X =
[[147 120 137 111 125 124 122 125 140 125 103]
 [113 147 120 127 145 108 140 120 136 131 148]
 [126 137 116 137 136 134 142 146 134 128 124]
 [130 127 128 135 115 126 116 151 126 136 106]
 [137 111 119 116 130 114 136 139 117 149 125]
 [124 145 135 133 130 124 127 126 125 122 121]
 [112 109 123 111 114 112 117 123 126 138 138]
 [134 133 121 120 145 137 156 137 153 118 128]
 [120 120 132 129 111 117 120 114 137 115 135]
 [123 139 118 124 127 119 149 142 139 149 118]
 [116 113 119 122 126 119 138 136 131 119 129]
 [131 124 129 132 131 147 125 129 121 124 137]
 [113 116 119 114 135 125 118 120 133 113 138]]
X[0,0]: 147
X[0,2]: 137
X[1]: [113, 147, 120, 127, 145, 108, 140, 120, 136, 131, 148]
X[:, 5]: [124, 108, 134, 126, 114, 124, 112, 137, 117, 119, 119, 147, 125]
X[:, 10]: [103, 148, 124, 106, 125, 121, 138, 128, 135, 118, 129, 137, 138]
X[4,5]: 114
X[12]: [113, 116, 119, 114, 135, 125, 118, 120, 133, 113, 138]
X[1,9]: 131
X[10,7]: 136
X[6,6]: 117
X[3,1]: 127
X[1,8]: 136
X[0,4]: 125
X[5,1]: 145
X[9,10]: 118
X[9,2]: 118
X[12,5]: 125
X[12,1]: 116
X[9,7]: 142
X[6,8]: 126
X[:, 1]: [120, 147, 137, 127, 111, 145, 109, 133, 120, 139, 113, 124, 116]
X[0]: [147, 120, 137, 111, 125, 124, 122, 125, 140, 125, 103]
X[8,10]: 135
X[7,6]: 156
X[12,3]: 114
X[10]: [116, 113, 119, 122, 126, 119, 138, 136, 131, 119, 129]
X[11,4]: 131
X[7]: [134, 133, 121, 120, 145, 137, 156, 137, 153, 118, 128]
X[1,7]: 120
X[11]: [131, 124, 129, 132, 131, 147, 125, 129, 121, 124, 137]
X[8,9]: 115
X[7,4]: 145

x = [131 111 119 152 125 148]
x[0]	131
x[5]	148
x[4]	125
x[3]	152

M =
135  122  114  130  129  132  128  131  131  124  127  135  123  124  128  124
119  126  121  124  128  123  132  122  137  147  124  107  143  132  130  127
M[0, 0]	135
M[0, 12]	123
M[0]	[135, 122, 114, 130, 129, 132, 128, 131, 131, 124, 127, 135, 123, 124, 128, 124]
M[1, 12]	143
M[1, 0]	119
M[0, 8]	131
M[:, 9]	[124, 147]
M[:, 5]	[132, 123]
M[1, 2]	121
M[1, 10]	124

grid =
[[124 127 127 134 136 135 117 129 126 132 124 130 130 125 117]
 [124 128 126 145 134 130 120 130 127 133 123 123 132 120 106]
 [126 127 125 143 133 128 120 133 130 133 124 119 131 120 105]
 [140 140 129 129 115 126 128 127 133 121 136 108 126 136 124]
 [139 140 119 139 123 134 122 135 121 121 136 127 131 123 134]
 [129 134 123 139 128 128 123 129 128 127 129 118 130 124 114]
 [137 139 120 139 124 131 121 133 123 124 134 126 132 120 129]
 [129 130 125 125 131 135 119 127 128 129 125 130 129 132 126]
 [137 140 130 127 114 126 129 127 133 121 135 109 127 136 126]]
Rows and columns are counted from 0.
(0, 0) = 124
(3, 13) = 136
(7, 8) = 128
(1, 1) = 128
(8, 7) = 127
(2, 6) = 120
(5, 13) = 124
(1, 13) = 120
(3, 5) = 126
(5, 14) = 114
(6, 11) = 126
(7, 3) = 125
(8, 12) = 127
(3, 1) = 140
(0, 9) = 132
(6, 9) = 124
(0, 10) = 124
(2, 8) = 130
(4, 4) = 123
(5, 6) = 123
(8, 14) = 126
(2, 14) = 105
(3, 7) = 127
(0, 5) = 135
(2, 0) = 126
(4, 7) = 135
(1, 8) = 127
(4, 13) = 123
(3, 3) = 129
(4, 11) = 127
(5, 2) = 123
(7, 9) = 129
(6, 14) = 129
(3, 0) = 140
(8, 5) = 126
(6, 12) = 132

a = [150 109 126 143 125 157 127 128 151 134 127 129]
a[0]	150
a[9]	134
a[7]	128
a[4]	125

W = [129 123 106 121]
W[0] -> 129
W[3] -> 121

arr =
[[127 130 125 153]
 [128 129 129 141]
 [128 130 131 129]
 [127 127 132 146]
 [128 128 129 117]
 [128 125 123 121]
 [126 127 135 121]
 [128 126 135 111]
 [129 128 129 120]
 [127 131 124 132]
 [128 125 130 144]
 [129 128 125 150]
 [128 129 128 142]]
arr[0][0]: 127
arr[:, 1]: [130, 129, 130, 127, 128, 125, 127, 126, 128, 131, 125, 128, 129]
arr[7]: [128, 126, 135, 111]
arr[3][0]: 127
arr[7][2]: 135
arr[3]: [127, 127, 132, 146]
arr[:, 2]: [125, 129, 131, 132, 129, 123, 135, 135, 129, 124, 130, 125, 128]
arr[7][0]: 128
arr[5][3]: 121
arr[12]: [128, 129, 128, 142]
arr[2][0]: 128
arr[12][1]: 129
arr[10][2]: 130
arr[1]: [128, 129, 129, 141]
arr[9][0]: 127
arr[9][3]: 132
arr[0][3]: 153
arr[1][2]: 129
arr[0][2]: 125
arr[8][1]: 128
arr[11][1]: 128
arr[4][1]: 128
